In the rows, zero is written as 128.
A state moves one step at a time under one of 7 hidden systems, and each row is a state written as 20 numbers. Each run below is a few steps of one system.
seq 1, z353:
[[109  92 151 171 187  84 100 183 100 142 110 145 120 123 114 130 110 154
  105 128]
 [153 134 165 126 160 146 100 129  95 126 115 186 104 114  93 181 149 165
  117 142]
 [144 123 161 117 108 190 125  77 118  87 129 124 121 175 122 175 120 140
  127 114]
 [132 179 111 136 103 174 147 128 170 121 115 113 118 186 150 135 109  99
  167 120]
 [118 168 102  92 112 125 154 130 166 140 154 121 147 125 171  86 173  94
  137 148]
 [100 113 103 123 123 101 136 112 123 151 145  85 158  81 123  70 124 102
   92 122]
 [133  82 102 152 170  88 106 171 101 140 120 133 129  93 108  90  93 133
  138 115]
 [149 108 135 136 156  82 112 141  92 110 139 172 110  90 109 174 129 177
  137 145]
 [142 104 193 130  93 130 119  95 118 109 103 137 108 146 111 187 113 170
  121 123]
 [121 148 168 154 112 174 136 143 149 129 110 134 101 211 142 154 127 126
  146 117]
 [121 185 120 108 128 182 143 129 169 147 143 131 129 150 143 132 188  89
  128 145]]
seq 2, z132:
[[155 116 118 127 117 118 114 181 168 160 122 125 114 132 130 127 114 134
  182 115]
 [111 120 160 115 139  89 136 120 128 107 163 138 132 118 163 142 173 136
  115 159]
 [112 121 151 153 109 148 118 111 132 155  93 120 115 112  84 119 120 131
   85 115]
 [139 129 108 133 186 153 132 168 120 118 121 142 134 164 137 113 135 125
  144 114]
 [138 173 114 109 121 131 138 100 129 121 147 124 134 113 129 180 139 122
  130 149]
 [125  99 133 113  93 132 128  96 134 105  99 106 141 137 131  93  98 122
  120 111]
 [116 143 103 150 129  97 129 180 117 151 143 134 115 145 136 109 109 138
  150 126]
 [146 121 152  94 137 118 114 125 138 153 161 129 132  90 142 143 165 125
  136 143]
 [106  93 149 162 127 130 119  96 107 102 118 135 121 120 105 120 117 118
   96 129]
 [149 133 110 147 146 150 132 170 153 130 105 143 108 144 105 132 122 148
  148 109]
 [140 152 142  98 146 125 157 115 134 116 143 120 145 136 164 165 160 137
  132 140]]
seq 3, z649 (11 x 20):
[[136 136 155 111 114 105 121 134 150 110 145 122 122 152 158 114 116 188
  132 119]
 [125 154 181 161 135 131 131 143 150 171 133 116 105 131 154 124 117 113
  144 133]
 [118 115 137 146 148 162 139 128 126 137 143 150 115 118 131 100 170  78
  131 144]
 [127 110  92 138 133 155 157 107 133 104 141 112 133 110  88 133 154 128
  101 114]
 [141 117  92 113 138 102 138 133 149 100  82 101 161 127 125 156 102 131
  127 116]
 [121 162 119 102 111  76 131 145  97 137  97 148 145 136 152 125 111 143
  134 145]
 [128 123 167 105  99 129 104 132  88 182 151 137 118 135 129 109 126 150
  133 118]
 [121  99 150 156 142 154  81 132 124 135 185 119 107 141 118 146 116 105
  134 123]
 [132 134 114 148 142 147 105 121 182  71 139 152 103 114 113 144 142 119
  128 153]
 [143 147 134 124 140 123 178 113 169  80  98 123 132 119 144 103 141 171
  112 124]
 [137 149 143 138 139 118 192 142 116 173  90  99 143 133 152 119 116 124
  143 111]]
seq 4, z353, 11 rows:
[[121 119 174  92 109 141  90 104 106 175 143 133 134 107 125 100 146 125
   97 130]
 [122 100 121 174 151 168  99 126 113 120 169 116 106 142 102 112  92 108
  132 110]
 [168 140  95 135 148 138 128 143 176  92 131 155 101  97 116 146 138 137
  169 139]
 [135 127 150 110 113  98 181  86 145  79 117 113 144 115 157 138 145 159
  116 138]
 [112 133 157 150 109 119 173 144 111 176  74  99 136 158 138 110 105 126
  124 104]
 [114 121 119 118 152 134 116 179  95 183 151 154 131 147 132 130 175  92
  143 138]
 [112 116  93 111 118 143  77  96 119 111 156 136 141 101  80 156 144 104
   91 143]
 [142 116 102 123 127 128  89 122 162  65 107 119 133 145 119 110  65 160
  125 106]
 [153 189 152 132 153  93 148 148 140 127 135 135 116 125 177 121 104 176
  155 138]
 [134 123 206 123 102 129 155  94 106 182 143 124 117  96 149 122 155 116
  132 141]
 [ 99  66 127 179 113 173 138 133 110 143 140 119 105 153  92 112 139  80
  129 109]]
seq 5, z726 (11 x 20):
[[158  76  81  80  66  67 142 164 152 152 149 120 133 103 148 120 133 125
  212 126]
 [ 74  72 181 164  97  25 131 143 125 130 150 120 121 112 150 137 140 149
  102 154]
 [119 111 185 163 159 129  89 182 152 169  74 162  96 122  88 115 141 173
   85 120]
 [145 146 150 128 211 191 126 137 115 104 153 149 125 166 122 176 178 153
  106 123]
 [149 173 130 114 110 199 129  48 131 112 106 113 137 126 106 181 115  88
  117 132]
 [132 143  74  99  83 152 146 104 135  83 102 117 148 179 152  75  86 105
  157 111]
 [113 167  71 108  97  71 150 160 138 167 172  98 147 118 159 106 126 117
  153 139]
 [113  67 161 112 132  63 100 133 127 162 151 113 144  66 153  88 135 108
  120 144]
 [112  87 151 195 164 105 105 159  87 127 130 166  89 100  92 102 110 155
  109 129]
 [178 110 139 137 166 159 128 156 140 125 132 154  99 119  87 190 156 190
  141 112]
 [143 134 177 131 121 159 156  78 142  82 102 116 128 163 139 209 133 133
  125 129]]
seq 6, z869 (11 x 20):
[[131  95 134 106 145 168 140  97 109 124 152  92 161 152 157 106 132  75
  136 110]
 [111 134  58 155  88 125 124 125 126 120 134 130 118 116  97 138 104  72
  154 141]
 [152  90  90  88 114  79 125 148 152  96 136 134 138 102 126 113 136 181
  144 121]
 [106 140 168 152 143  58 130 132 102 140 133 107 132 117 143 145  97 171
   95 131]
 [136 124 191 134 146 140  97 153 111 168  81 172 109 136 138 115 123 112
  142 135]
 [126 127 135 139 141 194 132 125 103 123 177 160 105 157 112 142 185 124
  126 131]
 [144 124 119 133 106 179 129  93 187 111 132  84 127 121  94 168 127 117
  120 109]
 [126 156  88 125 130 106 151 129 178  66  88 113 148 152 161 111 103 123
  136 133]
 [122 177 109  93 113  80 167 142 103 173 117 126 152 105 152  91 137 142
  127 137]
 [114  73 152 111 140 109 102 130  67 179 159 109 151 112 139  94 117 101
  122 119]
 [120  87 112 175 134 132  69 142 100 121 154 167  92 114  84 155 106  96
  147 144]]
seq 7, z865, 11 rows:
[[150 152 175 150 132 120 174 133 122 166 111 126 110 121 178  92  99 111
  179 131]
 [111  90 135 139 103 123 164 141 106 178 164 136 115 113 138 105 183  81
  155 142]
 [ 99  58  88 144 104 133 120 135 145 129 143 103 133 117  71 142 157 108
  103 113]
 [124 121  76 131 155 101 108 157 164  76  83 122 152 140 101 167 110 158
  102 120]
 [151 194 144  84 155  98 133 123 117 114  77 148 153 124 154 144 118 181
  110 141]
 [135 153 198 102 126 157 128  93  60 171 129 135 132 145 158 102 112 123
  127 123]
 [116 109 133 155 103 183  95 128 103 157 191 140  94 158 119 115 123  72
  166 128]
 [131  98  78 143 107 140 104 135 205  81 187 122 103 110 106 130 151 116
  152 138]
 [133 130 118 151 140  76 165 126 202  76 101  87 136  86 133 119 114 173
  103 122]
 [134 155 162 139 170  80 188 158 101 170  48 127 147 113 157 116 117 145
  121 126]
 [118 121 145  96 131 141 146 131  33 198 126 160 147 137 128 140 177  88
  132 138]]
seq 8, z865 (11 x 20):
[[144 154 114 153 174 101 140 177 151 129 113 170 101  81 106 129 155 174
  125 143]
 [162 108 171 102 169 138 178  94 104 131 109 111 154  96 137 154 162 143
  114 118]
 [105 127 136 163 101 159 154 106  75 135  87 131 126 177 111 163 104  84
  129 127]
 [127 137  70  85  91 158 111 158 147 123 133 153 129 181 124 124 157 120
  160 127]
 [115 148 117  90 110 105 101 101 169 109 183  79 154 124 147 128 122 152
   95 127]
 [125 144 156 158 145  97  87 129 142 137  90 117 125 103 139  88  53 118
  119 127]
 [143 131 136 138 175 111 137 166  87 149 151 181 103  98 142  88 149 139
  158 146]
 [151  80 153 131 119 153 151  95 106 149 173 115 113  83  97 164 166 130
  134 121]
 [118  73 121 172 112 143 140 123 150  80  87 118 119 167 103 168 109 105
  134 114]
 [125 177  90 110 117 112 153 168 174 103  86 152 131 168 137 144 161 164
  128 137]
 [126 169 160  65 135 124 138 104 134 159 121  86 178 127 166 114 146 143
   86 121]]
seq 9, z869:
[[125 153 142 114  88 150  84 108 129 168 141 150 108  99 103 116 134 111
  121 147]
 [137  98 123 140 148 156 113 121 146  86 175 119 113 133 125  83 119 146
  130 110]
 [147 165 122 170 145 114 156 130 161 125 132 113 107  91 127 156 109 129
  149 136]
 [143 101 156 112 134 106 176 123 130 114  85 138 140 120 161 111 153 128
  142 134]
 [ 93 123 123 150 119 128 163 142  79 166 120 120 133 152 111 132 141 116
  107 117]
 [133  98 107  97 130 144  81 153 136 153 123 123 145 143 105 156 140 103
  135 119]
 [115 144 101 112 122 120  89 106 130  72 147 145 135 132 117 149 126 138
  105 149]
 [147 162 138 119 108 124 115 114 145 125 112 124 119 111 123  96  87 181
  118 114]
 [138 147 163 136 164 122 140 141 117 144 154 117 124 139 178  97 108 133
  155 126]
 [125 118 155 150 119 141 143 118 117 164 144 142 105 102 133 130 155  76
  152 149]
 [122  66 111 149 123 152 146 128 140 102 130 130 117 128  95 122 159 118
  125 114]]
seq 10, z392:
[[116 100 234 183 163 150  87 103 133 141  80 153  93  92 115 102 119  98
   86 144]
 [154 133 110 168 193 213 179 140  98  85 132 179  92 149 102  91 160 146
  140 111]
 [179 147  92  92 136 167 194  88 151 102 138  76 160 130 131 212 153 125
  153 109]
 [104 114 100 119  60  86 142  99 136 100  41  98 166 150 144 137  72  68
  135 134]
 [ 86 162  57 107  90  83 119 191 102 167 136 154 136 148 130  46 129 141
  123 130]
 [129 120 149  84 155 104  64 144 118 195 231  90 147  93 136 142 149 143
  107 125]
 [130  80 197 184 148 122  46 104 127 111 122 151  87  83 104 154  78 107
  124 150]
 [169 124 136 158 144 161 152 147 134  63 114 209  64 136 112  95 143 199
  159 126]
 [165 158 166 108 138 153 222 107 150 121 140  82 141 161 166 184 170 178
  138 106]
 [ 93 125 151 150  99 137 174 105 141 150  37  92 157 161 151 149 119  26
  126 134]
 [ 76 137  26 120 111 144 135 160 109 131 122 157 149 148 104  53 168  72
  110 139]]
seq 11, z392:
[[175 112 135 120 190 112 182 153  72 204  65 126 155  67 125 130 127 102
  160 112]
 [109  66  96 114 126 111 138 126  22 116 133 174 146 145 102 190 167  96
  138 146]
 [120 106  84 112  55 143  74 148 144 132 121 141 111 160  46 198 132 171
  114 107]
 [118 139 140 105 130 113  57 165 205  79 125 119 136 205 166 140  97 170
  123 123]
 [120 237 190 123 128 132 113 102 160 136 125 143 112 125 181  86 117 134
  106 163]
 [137 116 182 134 138 189 160  85  97 165 158 111 121 109 151  36 134  92
  133 109]
 [140  92  83 199 160 157 180 128 107 137 182 101 107  91  99 142 126  65
  169 118]
 [157  71  58 115 122  83 153 137 166  74  96 136 141  69 100 173 153 125
  155 143]
 [107 123 113 106 103  40 147 140 112  93  71 126 160 142 121 146 112 214
   80 120]
 [117 174 176  96 134 112  98 182  91 215  83 135 148 182 144 135 112 158
  111 113]
 [101 136 172 110 140 186  59 122  89 160 179 165 119 172 145 139 162  63
  130 157]]
seq 12, z649:
[[122 107  99  97 132 113 153 145 172 169 142  83 167 103 120 195 205  90
  122 133]
 [ 75 116 125 112 117  94 102  93 105  93  60 126 177 135 117 134 112  97
   54 144]
 [146 169  90 101 140 136  89 170  84 146  92 163 131 150  91  98  83 196
  119  96]
 [175 149 161  76 156 119  93 123  99 155 205 113 138 120 175 163 109 148
  171 129]
 [114 118 189 179  78 139  96  69 126 111 150 146  79 116 134 129  90  81
  148 161]
 [131  87 107 179 129 162 143 169 183  86 138 165  74 139 102  65 154 154
  148 116]
 [140 144 116 132 170 110 201 148 197 125 149  76 147 106 149 170 192 152
  117 123]
 [103 137 157 124 126 108 171  97 121 147  25 112 171 117 148 139 130  66
   98 143]
 [107 129  73 110 122 148 134 158  33 161  97 165 146 167  92  77 125 128
  119 108]
 [157 121  87  63 119 133  76 129 101 161 211  95 154 126 106 182 121 151
  140 107]
 [116 115 158 132 101  90  37  82 153  73 138 122 124 120 147 158  56 105
  129 158]]
seq 13, z132 (11 x 20):
[[140  37 136  75  80  98 122 128 164 132  69 130 144  74 106  67 157 154
  111 111]
 [ 90 119 128 171 182  78 128 192  53 146 149 136 129 166 116 144 116 186
   93 114]
 [176 147 180  88 153 168  61 125 148 172 100 156 123 107 118 199 144 111
  144 143]
 [ 98 122 141 134 111 172 116  69 107  31 134 161 119 185 134 108 130 124
   97 141]
 [142 182  96 159  98 173 143 151 187 153 138  83 101 157 103 120  87 153
  146  87]
 [141 138 142 102 170  91 168 129 158 122 149  93 163 117 218 105 146  88
  162 146]
 [ 91 139 114 147  71  86 149  95  94 158 112 142 123  64  98 103 133  95
  101 159]
 [143  47  91 110 149 139 115 173  94 154 130 129 137 125  90  85 136 147
  137  84]
 [137 123 125 140 177  93  98 146 109 112 166 134 129 124 124 230 123 140
  138 145]
 [145 117 184 103  91 136  94  86 170  83  64 158 115 123 122 146 123 152
  113 141]
 [103 160 148 156 117 153 152 151 116 122 126 134 106 205 141  80 119 178
  111 103]]
seq 14, z726 (11 x 20):
[[104  90 142 214 133 156 165 108 187 108 115  75 104 103  83 110 121 127
   80  99]
 [156 139  86 137 206 129 180 181 168  94  38 143 148 138 137 142 148 119
  149 125]
 [128 170 124  67 124 103 193  94  51 143 100 146 175 118 147 170 180 132
  107 152]
 [107  94 135  89  75 143  86 107  53 185 106  96 162 167 103 108  74 110
  105  89]
 [111 122  66 130 129 113  31 188 124 119 187 151 116 173 121 135  82 112
  167 134]
 [148 149 139 106 110  89  78 102 187  90 204 145  99  56 134 144 145 175
  127 168]
 [144 118 221 182 145 131 158  92 170 105 116  88  99 104 151  70  83 180
  106 101]
 [153 155 149 191 192 171 201 191 141 174  90 143  94 152 147 121 149  99
  182 117]
 [125  98 114  97 115 170 191 101  97 140 132 152 142 124 115 180 245  68
  137 153]
 [ 76  81  75 123  63 136 125  83 107  97  74  94 169 155  67 140 109 100
   63 104]
 [125 165  35  84 147  74  75 196 149 104  86 124 174 168 132 125  71 163
  125 115]]

Which system made each of these runs?
seq 15, 2 rows:
[[155 123 147 131 189 202 106  79 191 114 133  98 134  68 112 106 147  81
   95 122]
 [127 156  73 198 171 136 197 112 105  68 112 123 122 120 125 106  83  99
  140 126]]
	z865
seq 16, 2 rows:
[[124 144 139 103 127 129 141  98  80 107 142 144 142 152 149 146 139 127
  125 143]
 [127 123 137 128  73 153 111 114 127 159 126 116 114 139 102 117 100 124
  130 110]]
	z869
seq 17 (2 x 20):
[[143 152 112 162 146 114 130 126 192 100 176  90 114 100 146 142  99 120
  155 135]
 [139 127 151 133 129  80 180 116 154 108  84 141 126  78 163  95 141 125
  141 154]]
	z869
seq 18, 2 rows:
[[164  86 152 110  64 104 154  83 113  79 119  96 131 156 144 161  61 183
  169  95]
 [106 141 142 164  83  86 125 196 156 155 117 141  91 194 170 134  98 116
  191 141]]
	z649
seq 19 (2 x 20):
[[102 153 116 157 102 129  94  93  46 147 165 123 121 131 108 112  49 102
  119 127]
 [171  89 102 114 117 134  69 167 139 124 163 164  94 118 120 104 102 136
  201 121]]
	z865
seq 20:
[[124 112 117 110 150 138 137 120  38 123 121 125 158 163  90 155 121 184
   83  91]
 [156 148 138 113 134 150  67 140 127 146  99 126 132 173 132 198  67 106
  167 121]]
	z132
seq 21, 2 rows:
[[178 165  96 143 161 157 191 131 156  88 188  97 116 152 161 166 122 142
  197 114]
 [136 126 142 109  68  86 182  78 174 120  74 103 148  88 166 154 135  81
  150 156]]
	z392
seq 22 (2 x 20):
[[133 139 135 105 163 109 101 163 153 128 104 131 144 138 152  96 119 150
  119 124]
 [126 163 155 127 159 118 126 115  92 154 157 135 130  97 140 127 133 126
  111 147]]
	z865
seq 23 (2 x 20):
[[119  65 120 143  56 145 134  70 174  73  92 104 126 125  92 166 120  91
  124 125]
 [106 152  58 155 122  92 156 187 172  90  84 124 129 165 128  74  97 168
  126 109]]
	z392
seq 24 (2 x 20):
[[147 169 160 125 190 119 127 157 124 164 158 144 115  87 134 102 153 185
  107 130]
 [154  99 182 146 173 163 143  83  95 147 136 114 128  86 129 158 130  84
  136 129]]
	z865
seq 25 (2 x 20):
[[120 153 136 151  74 153  96 108 159 128 136 138  90 124  84 155 116 143
  114 135]
 [143 108 143 127 147 139 123 145 182  94 126 116 123 154 158  80 117 151
  143 109]]
	z392
seq 26, 2 rows:
[[109  83 122 132 215 153 183 131 120 121 150  76 178 143 155  98 181  88
   94 105]
 [123 140  70 145 151 117 127 117  79 143  65 146 150  74  77 166 106  55
  123 151]]
	z726
seq 27:
[[108 129 119 128 147 153 124 116  92 100 128 165 132 146 139  99 149  81
  124 151]
 [131 140  70 117 102 145 129 116 119 136 152 119 130  97  78 121 126 140
  113 115]]
	z726
seq 28 (2 x 20):
[[123 103  77 120 164 107 152 174 104 138 138 125 151 126 116 128 159 135
  127 118]
 [141 125 125  98 140  96 103 118 112 132 114 120 158 101 113 195 121 131
  118 135]]
	z132
seq 29:
[[ 88 183  75 173 164 146 115 139  88 116 159 159 120 137 105 139 130  87
  106 158]
 [192 111 110  65 115 156 113 101 153 125 116 132 137  72  99 128 133 153
  145 112]]
	z869
seq 30:
[[114  92  83 160 133  75 122 145  95  94 148 138 123 118 100 180 112 136
  134 138]
 [160 114 142  94 106 109 114 131 149 107  72 159 123 115 106 160 133 188
  129 127]]
	z865
seq 31:
[[139 210 129  42  86 106  54 108 153 122 106 143 155 146 151 154  95 159
  118 150]
 [110 169 198 114 103 132  82  93 116 147 184 105 122 157 185  49  70 138
  117 124]]
	z353
seq 32 (2 x 20):
[[151 117 166 109 126 121  91 147 144 158  81 145 127 130 128 178 125 120
  150 136]
 [ 96 142 151 135 115 148 114 106 107  91 146 160 114 174 140 127 146 124
  107 150]]
	z353
seq 33:
[[121 173 164 127 127 129 115 142 145 149 160 141 103 131 156  78 136 156
  122 136]
 [139 122 171 156 160 166 132 119 140 164 157 103 112  99 130 102 133 105
  126 117]]
	z649
